In the rows, 128 means zero.
A single turn carries every row of the set below to another of its rows. Some are shown first; where does it send the rows asked next?
K796: [129 114 125 123 124 108 111  98 149 168 103 138 126 141 126 129 150 138
 117 107  96 123 125 112 114 121 107]
K34: [ 99 133 104 126 112  97 128 111 126 109 127  90 131 119 146 126 145 151
  95 154 143 146 120 141 108 128 157]
K235: [ 92 128 118 164 143 121 132  95 132 119 106 136 121 148 110 121 135 124
 135 124 115 128 122 135 150 146 169]
K942: [109 125 139 114 118 139 117 143 133 129 163 123 155 111 108 113 153 160
 114 143 138 124 147 141 162 122 146]
K464: [127 129 152 148 121 120 126  99 137 123 163  86 128 121 128 141 124 107
  95 112 105 137 150 119 136 148 103]
K188: [178 102 166 131 118 108 128 118 127 143 114 121 126 119 116 108 118 140
 129 133 113 111 134 130 131 122 138]
K21: [119 155 111 133 124 156 139 135 152 134 130 144  87 118 128 117 149 164
 136 141 127 117 152 151 126 136 130]
K479: [153 104 137 145 132 113 130  95 125 145  80 104 129 140 125 110 127 126
 138 142 121 129 130 154 106 136 125]
K935: [ 94 148 149 122 129 115 110 156 100 131 107 105 149 148 120 136 146 132
 114 139 122 138 114 109 135 149 114]
K408: [115 141 150 132 117 117 141 149 140 103 119  98 105 144 105 129 162 123
 154 118 111 105 146 149 135 153 110]
K960: [110 126 123 120 140 146 131 161 141 119 142 101 140 114 103  98 143 166
 113 161 130 139 147 142 152 127 130]
K784: [119 153 143 125 129 129 156 114 121 119 118 102 122  97 147 135  92 122
 114 130 107 136 155 110 124 132 118]
K962: [157  97 133 120 108 117 146 104 140 152 136 143 111 117 120 134 134 151
 116 111 111 130 145 131 110 114 125]
K610: [131 119  95 179 140 119 140  91 100 130 136 112  98 129 152 117 145 167
 127 132 132 120 139 132 134 134 109]
K629: [102 135 163 111 128 101 125 127 107 139 124 110 117 143  97 131 142 147
 109 137 130 101 110 120 119 165 118]
K606: [127 142 124 148 141 120  77 102 143 103 131 127 111 110 130 119 124 151
 126 115 132  93 135 138 121 132 134]
K108: [107 147 147 127 132 110 107 148 101 133 100  92 154 136 124 121 149 123
 131 138 123 141 103 113 128 152 119]
K874: [142 122 128 130 136 122 106 133 142 145 108 115 130 121 109  93 152 126
 127 116  73 120 156 118 118 122 103]
K472: [141 111 118 134 138 122 152 122 121 121 155 100 106 127 136 119 145 162
 134 134 106 102 152 129 174 123  84]
K525: [123 131 136 109 143 136 139 144 145 102 131 101 120 143 151 120 138 130
 135 144  73 103 129 112 140 123 151]
K268: [ 94  99 128 134 128 125 128 125 142 133 125 106 145 135 134 139 133 130
 170 115 147 120 156 132 136 119  94]
K637: [100 142 134 166 114 129 171 122 141 142 108  98 114 132 144 124 139 128
 111 123 129  98 138 134 102 141 147]
K560: [123 143 163 134  95 101 133 144 128 156 127 114 112 132 141 118 147 137
 152 153 124 137 137  88 158 136 123]
K202: [ 97 140 169 118 129 105 123 127  98 124 119 104 129 151  98 133 142 145
 108 149 130 117 122 126 132 164 125]
K568: [118 134 130 104 120 137 108 141 137 143 167 121 154 101 102 117 160 150
 122 135 125 125 142 126 155 124 137]
K393: [154 111 106 139 122 121 124 108 135 137 111  99 133 115 122 105 146 119
 138 136  97 164 161 143 108 120 118]
K62: [105 109 142 113 132 103 125  95 150 129 130 117 105 128 137 115 125 158
 157 150 136 144 142 130 156 137  89]
K82: [136 136  79 152 135 111 121  90 114 115 130 106 121 126 154 150 153 159
 141 119 122 114 133 121 142 110 124]
K677: [126 162 127 137 104 105 114 101 164 132 126  96 112 135 163 125 157 121
 104 141 105 140 109 127 144 143 133]
K950: [112 124 105 120 105  95 135 105 131 129 131  99 130 108 142 126 136 149
 103 147 153 143 106 141 113 127 157]
K824: [132 126 130 178 154 135  96 122 142 135 129  96 122 121 145 107 123 166
 127 138 137 121 137  94 111 125 129]
K321: [117 116 121 135 136 115 147 111 137  92 145 111 103 142 123 127 157 149
 154 137  95 167 137 116 137 133 154]
K739: [129 123 114 146 127 113 146 116 104 122 136 106 140 106 141 113 143 140
 158 125 114 113 160 123 184 110 114]
K3: [114 105 100 141 100 127 132 145 108 135 159 136  98 142 140 139 132 113
 139 147 125 125 154 128 126 129 136]
K615: [142 134 120 171 110 131 116 121 162 140 147  98 133 129 115 128 164 144
 147 140 144 148 140 125 154 125 156]
K842: [121 123 113 136 141 151 116 122 138 154 133 118 110 176 153 143 134 132
 123 166 110 117 116 115 132 139 134]
K517: [ 85 120 112 138 116 118 130 122 126 125 148 105 131 131 152 124 164 156
  83 128 136 139 122 138  94 135 135]
K111: [ 88 122 102 132 127 127 134 116 135 134 145  95 133 123 145 114 172 148
  97 125 126 141 124 143  87 141 125]
K558: [127 142 132 166 157 120 147  92 105 128 120  87 123 142 128 126 143 144
 115 122  94 100 137 110 156 147 102]
K875: [127 122 132 125 141 146 144 158 132 125 140  99 134 103  94  93 134 160
 123 155 134 139 138 148 143 138 130]
K289: [108 105 140 166 114 106 131 134 126 132 149 119 112 135 124  87 128 106
 112 139 105 108 139 118 163 142 150]
K206: [140 151 122 148 132 115 129 106  93 135 113 111 127 128 154 141 120 127
 118 128 109  95 123 115 171 132 108]

K108 -> K111
K525 -> K842
And these:
K206 -> K610
K408 -> K677
K464 -> K606
K479 -> K393
K202 -> K34

A single turn carries every row of the set below to another of its rows. Some are shown first; where does it send the rows asked next?
K859: [147 104 143 102 114 154 118 118 164 118 109 106 148]
K691: [181 132 113 139 134 124 137 102 101 153 138 107 138]
K954: [130  98 131 140 106 141 117 112 112 182 116 109 126]
K144: [152 142 115 137 137 127 146 105 147 130 108 138 118]
K814: [159 104 135 116 120 129 112 116 133  98 136 101 169]
K521: [135 134 108 148 140 119 136 105 117 152 133 144 127]
K142: [117 129 123 122 111 108 143 119 115 168 103 119 130]
K185: [127 127 126 113 112 119 146 125 134 149  83 111 122]
K423: [164 111 152 108 130 173 139  96 116 154 126 103 126]
K466: [163 107 142 104 119 161 109 113 161 122 125 104 147]
K210: [140 155 139 134 151 145 119 122  98 138  98 136 145]
K273: [158 124 125 109 119 134 119 121 171 111 112 115 148]
K306: [152 119 147 115 134 156 140  94  97 166 144 109 128]
K515: [158 114 124 147 138 119 111 113  90 127 126 105 171]
K232: [153 115 145 121 130 154 135  92  98 173 143 111 131]
K669: [147 106 143  97 109 152 112 122 161 127 109 100 147]
K676: [163 115 136 105 125 150 122 112 165 108 119 108 151]
K484: [147 139 147 124 142 157 113 124  84 149  98 113 151]
K635: [115 122 135 122 127 106 126 122  93 135 105 112 167]
K793: [123 126 133 150 148 123 120 102 111 123 127 147 157]
K217: [181 130 109 142 134 122 134 107 106 149 134 101 133]
K141: [119 128 124 118 112 109 142 125 114 166 101 108 126]
K832: [118  94 138 156 125 135  98 114 103 144 115 119 157]
K997: [128  89 142 125 107 136  99 120 144 112 125 110 160]
K68: [136 113 137 125 125 128 114 111 149  96 135 130 160]
K899: [195 130 119 131 136 139 138 104 123 134 122 101 131]
K88: [125 113 157 120 142 144 123 100  86 138 134 119 165]
K510: [117 129 118 119 118 109 144 123 102 166 111 116 133]
K416: [172 125 108 137 135 122 133 110  92 155 139 104 140]
K889: [137 116 136 100 114 142 117 121 173 120 106 117 144]
K786: [145 111 135 104 114 144 121 120 169 113 105 109 149]
K905: [139 143 131 138 134 137 109 136  96 147  82 117 148]
K556: [143 141 111 147 134 112 140 102 125 150 125 141 126]
K345: [159 107 143 102 119 156 119 114 162 115 117 102 151]
K101: [130 133 144 142 139 160 102 124  99 152  94 131 140]
K882: [127  98 121 146 113 138 115 116 106 177 121 112 127]
K486: [168 123 136  98 127 148 122 111 161 112 124 110 150]
K162: [136 141 116 145 138 118 142 104 130 148 125 143 118]
K37: [159 140 132 152 147 153 102 123  95 141 101 123 146]
K760: [125 110 141 104 111 117 120 124 139 103 119 112 165]
K970: [153 118 133 105 121 141 125 117 170 107 110 111 150]
K81: [131  98 131 146 111 147 114 111 116 178 118 107 118]
K587: [137  93 138 132 107 159 118 115 133 166  96 103 116]
K248: [141 115 139 119 134 152 137  97  92 170 147 118 133]
K836: [135 100 156 103 120 147 115 108 133 108 141 113 164]

K210 -> K37
K954 -> K142
K515 -> K88
And these:
K306 -> K81
K510 -> K521
K760 -> K68
K273 -> K486
K423 -> K587
K786 -> K970

A single turn carries every row of the set below to another of its rows. Some are shown first; where does it send the rows asked next?
K819: [157 114 145 146 136 137  80 140 124 116 142 140 173 167]
K943: [112 138 158 152  88 134 128 127 126 113 151 136 136 137]
K298: [154 104 146 138 149 137  89 140 124 114 120 157 147 177]
K756: [ 89 101 117 102 124 127 109 137 102 136 157 129 114 141]
K822: [160 111 123 122 148 128  84 135 125 109 134 148 157 167]
K274: [157  97 138 128 148 135  90 138 113 108 126 157 147 173]
K482: [106 133 117 111 108 107 114 148 122 133 138 117 122 122]
K103: [158 119 131 133 148 129  82 136 136 115 130 148 157 170]
K566: [101 116 127 147 109 123 108 104 122 142 143 112 117 137]
K140: [ 76 123 160 128 112 152 103 134 124 127 141 136 113 154]
K569: [127 115 115 127 100 109 135 130 105 123 168 128 135 124]
K660: [100 123 147 109 103 139 130 159 106 108 165 153 131 142]
K307: [114 132 145 121  93 128 131 166 109 101 158 137 132 129]
K116: [147 121 135 120 140 135  69 141 125 120 125 139 171 166]
K834: [151 107 141 123 145 133  84 162 119 124 142 151 168 168]
K639: [110 117 130 148 115 133 101 118 113 154 146 113 101 138]
K459: [154 106 140 136 136 135  76 125 110 119 114 137 163 165]
K238: [102  91 144 149 109 146 120 125  95 115 173 133 117 146]
K896: [154 110 142 126 151 132  90 150 130 116 128 160 152 174]
K429: [ 89  98 128 112 121 138 105 157  97 119 162 123 108 142]
K930: [122 103 116 142 106 113 121 134 102 123 163 110 120 124]
K917: [ 98 106 158 154 103 151 112 142 102 104 162 125 114 145]
K715: [158  92 147 141 140 131  90 147 103 122 129 149 161 168]
K290: [127 150 150 146  84 135 122 126 115 119 142 129 124 131]
K626: [ 83 137 159 121 105 146 104 157 125 115 136 131 117 144]
K815: [160 106 129 122 135 132  82 137 105 109 133 142 172 161]
K835: [144 108 152 140 146 135  78 148 124 136 122 146 160 172]
K532: [115 142 147 152  90 121 122 134 128 118 137 116 128 127]
K487: [109 110 149 150 108 159 108 138  97 118 179 132 110 147]
K627: [116 147 124 108 103 118 113 140 117 144 131 129 116 127]
K795: [160 105 128 133 147 133  82 124 122 108 128 146 152 169]
K99: [119 141 144 109  94 144 123 158 100 108 164 147 125 135]
K582: [ 92 108 130 143 117 131  95 125 117 137 142 104 105 139]
K257: [ 99 108 124 110 124 141 102 150  98 142 168 130 102 144]
K757: [136 115 117 133 103 117 127 134  93 136 163 125 116 124]
K450: [152 103 131 123 151 135  80 130 120 111 119 150 147 173]
K398: [ 99 148 129 106 104 115 118 138 133 135 135 132 131 131]
K7: [148  99 137 116 144 130  81 145 106 127 113 146 159 167]
K543: [ 90 144 156 123 106 160  95 143 119 126 148 134 110 149]
K282: [163 114 138 137 147 131  93 145 131 111 136 156 158 171]

K627 -> K290
K930 -> K482
K140 -> K238
And these:
K459 -> K815
K274 -> K450

A single turn carries every row of the set below to another of its rows. Some are shown first; where does it send the rows asked next?
K928: [121 151 130 119 134 102 141 107 146 130 155 130 117  96 123 107 124 127
 147 162 129 124 124 109 141]
K223: [123  87 119 160 131 124 137 143 142 134 140 133 125 105 115 174  90 123
 130 156 133 135 120 125 147]
K203: [128 159 131 116 133 127 143 137 114 136 125 138 110  90 112  87 109 127
 131 128 120 166 117 125 137]
K6: [119 115 152 131 125 121 137 132 123 136 134 109 139  83 119 111 101 127
 123 137 139 189 124 129 133]
K382: [129 128 140 107 129 135 122 147  99 146 150 128 141 160 112 119 142 108
 115 113 120 109 109 137 113]
K300: [140 106 132 126 160 127 130  98 144 147 134 125 153 101 150 136 115 112
 105 145  94 153 121 146 145]
K460: [133 141 128 103 126 126 128 121 130 150 122 138 150 159 129 127 138 125
 135  95 107 107 134 146 106]
K78: [143 105 131 138 125 124 139 103 149 123 137 132 105 102 111 164 115 158
 121 162 132 127 136 142 156]
K364: [131 139  82 146 129 122 139 117 132 144 111 133 121 172 123 150  95 135
 113 120 128 141 121 139 134]
K50: [ 99 113 148 175 125 144 154 136 140 119 125 143 127 121 128 129 124 130
 165 126 140 133  99 112 120]
K15: [138 113 122 164 127 166 138 150 137 109 113 133 144 137 122 102 142 146
 136 111 131 146 133 126 113]
K686: [126  64 137 120 118 115 130 122 123 143 135 134 107 109 112 160 103 142
 145 135 127 130 137 146 133]
K780: [126  58 129 133 122 129 133 122 136 110 134 131 101 109 142 149 121 121
 115 125 117 110 114 137 138]
K145: [127 155 151 150 135 153 139 156 117 132 139 129 133 155 111 133 139 111
 110 120 124 122  89 122 127]
K705: [123  81 134 158 110 127 134 145 137 102 137 119  95  98 127 139 115 124
 120 142 133 128 126 106 143]
K788: [124 148 171 173 135 129 138 127 125 136 133 100  99 106 132 123 113 127
 126 118 123 166 126 125 135]
K621: [141  80 147 149 134 157 140 112 148 117 117 109 145 127 130 132 141 135
 131 129 126 167 144 139 113]
K802: [131 198 133 115 128 120 145 123 141 140 127 134 130 128 116 125 121 125
 120 122 119 130 118 129 134]
K366: [137 140 111 144 117 110 135 116 132 142 107 120 106 166 117 134 101 169
 128 105 127 143 126 132 134]
K154: [127  96 123 120 117 118 134 115 128 112 144 130  88  86 132 137 116 117
 101 153 126 122 123 129 154]
K457: [129 134  95 132 121 100 126 128 112 164 116 126 110 161 120 131  87 134
 130 120 118 145 137 124 130]
K847: [111  91 114 116 131 134 133  97 124 138 139 160 146 129 144 125 141 121
 141 135 127 102 121 154 116]
K106: [145 164 157 109 134 128 135 130 125 131 150 114 115 149 103 116 148 126
 115 124 116 117 109 123 130]
K428: [140 127 121 106 152 108 127 100 135 144 162  96 120 120 138 125 121  93
 114 131 115 142 146 148 124]
K303: [113 158 133 153 114 145 139 160 123 140 115 137 151 150 116 130 121 115
 138 105 135 136 124 121 107]
K743: [120  95 129 165 131 152 125 122 122 127 139 114 152 140 147 137 129 124
 106 101 143 139 126 168 113]
K240: [145 115 100 107 165 132 134 120 147 138 131 143 147 128 143 114 124 109
 125 114  88 124 112 146 125]

K621 -> K6
K788 -> K428
K240 -> K15
And these:
K686 -> K223
K145 -> K106
K457 -> K364
K928 -> K847
K460 -> K303
K154 -> K780

A single turn carries every row of the set below to another of its rows. Some are shown first; where does it send the rows asked next?
K583: [156 137 133 131 150 110 139 133 152 118 119 168 112 142 101 140 114 128
 164]
K150: [147 122 129 153 130 119 138 132 160 114 126 154 147 122 122 139 159  97
  99]
K478: [126 155 147 149 113 136 117 100 125 123 148 130 141 150 133 144 113 160
 148]
K646: [146 118 130 160 142 115 133 138 162 110 123 145 151 128 124 142 159 103
 101]
K419: [120 164 135 151 121 136 118 106 129 124 154 136 135 146 130 134 114 170
 143]
K844: [121 107 104 123 121 141 115 158 115 127 116 113 123 114 112 106 120 108
 135]
K702: [117 117  92 126 117 144 112 153 114 135 133 114 113 122 113 106 116 111
 140]
K441: [139 144 128 125 154 103 140 130 149 119 115 160 111 131 105 129 113 136
 172]
K500: [142 124 147 131 131 136 135  87 118 100 153 130 145 144 152 133 125 134
 108]
K823: [125 150 148 134 134 120 101 109  99 142 150 100 131 131 141 130 120 133
 125]
K988: [146 148 121 120 153 112 144 133 142 114 120 158 112 142 104 130 111 134
 172]
K750: [108 111  99 121 121 129 113 151 113 128 126 125 109 119 100 107 123 108
 146]
K16: [133 132 152 124 127 132 130  87 116 103 154 120 152 137 144 141 131 135
 112]
K534: [124 149 141 129 138 117 103 123  95 143 148 104 144 129 151 127 113 131
 124]
K161: [155 135 132 126 157 112 142 128 154 115 120 158 121 139 111 134 109 146
 173]
K763: [137 109 131 151 131 110 129 148 150 109 120 143 156 122 116 141 157 103
  94]
K593: [137 118 126 150 135 106 131 133 152 117 130 144 157 119 131 132 163 103
  94]
K281: [109 104  98 128 120 136 112 156 113 128 124 121 125 121 114 101 127 104
 141]

K702 -> K593
K750 -> K763
K478 -> K823
And these:
K419 -> K534
K988 -> K281
K441 -> K844

A single turn carries every row of the set below to another of its rows. Some are shown first; where does it send the rows asked next?
K901: [129 137 146 126 139 106  81 166 152 159 121 103 141]
K979: [140 137  86 112  96 133 104 162 149 138 138 145 152]
K696: [122 142 116 119  96 100 119 144 143 126 151 146 133]
K280: [129 145 133 125 134 114  78 175 156 154 123  97 139]
K175: [147 132 112 104 134  72 141 152 127 140 149 130 125]
K227: [123 131  89 117 104 142 109 167 128 123 127 141 135]
K711: [137 131  88 117  96 137 103 169 138 125 117 143 131]
K855: [128 104 127 127 147 131 135 174 126 175 132 153 128]
K156: [157 133  74 124 168 103 133 165 148 148 124 122 117]
K49: [160 118 137 100 130 114  78 164 144 169 126 118 152]
K642: [138 134  89 128 170  90 128 164 132 154 117 137 111]
K948: [169 120 140 118 149 114  90 167 170 141 110 116 122]
K191: [139 144 102 120 146  76 141 152 142 144 152 112 129]
K984: [127 104 129 131 120 147 136 167 129 143 132 115 115]
K999: [175 128 138 113 148 105  95 170 175 137 126 121 123]
K163: [120 137 114 118 103 109 128 145 133 117 156 139 131]
K670: [138 123  67 119 146 141 110 156 123 151 123 144 124]
K324: [157 133 129 119 135 115  86 141 165 143 145  90 123]
K736: [149  98 134 120 140 128 145 156 137 159 146 153 119]
K375: [119 105 117 130 133 146 127 160 118 174 138 125 125]
K373: [160 128 121 100 137 116  75 171 143 176 130 114 152]
K675: [157 135 127 119 156 109  77 154 171 170 136 143 137]
K55: [155 125 136 124 147 119  74 144 172 165 129 140 136]
K404: [137 130  87 124 174 103 134 160 128 149 129 148 114]
K155: [126 148 113 113 102  92 127 165 144 133 151 129 151]
K287: [142 129 113 109 143  83 147 153 126 128 151 137 121]
K83: [156 122 134 120 144 112  87 138 157 154 136  88 123]
K878: [147 134  64 128 140 139 106 163 158 148 119 146 130]
K258: [132 106 139 137 129 135 142 150 147 139 145 139 109]
K492: [144 125  62 125 143 135 103 149 133 156 119 135 115]

K999 -> K280
K736 -> K984
And these:
K711 -> K642
K948 -> K901
K670 -> K287
K979 -> K156

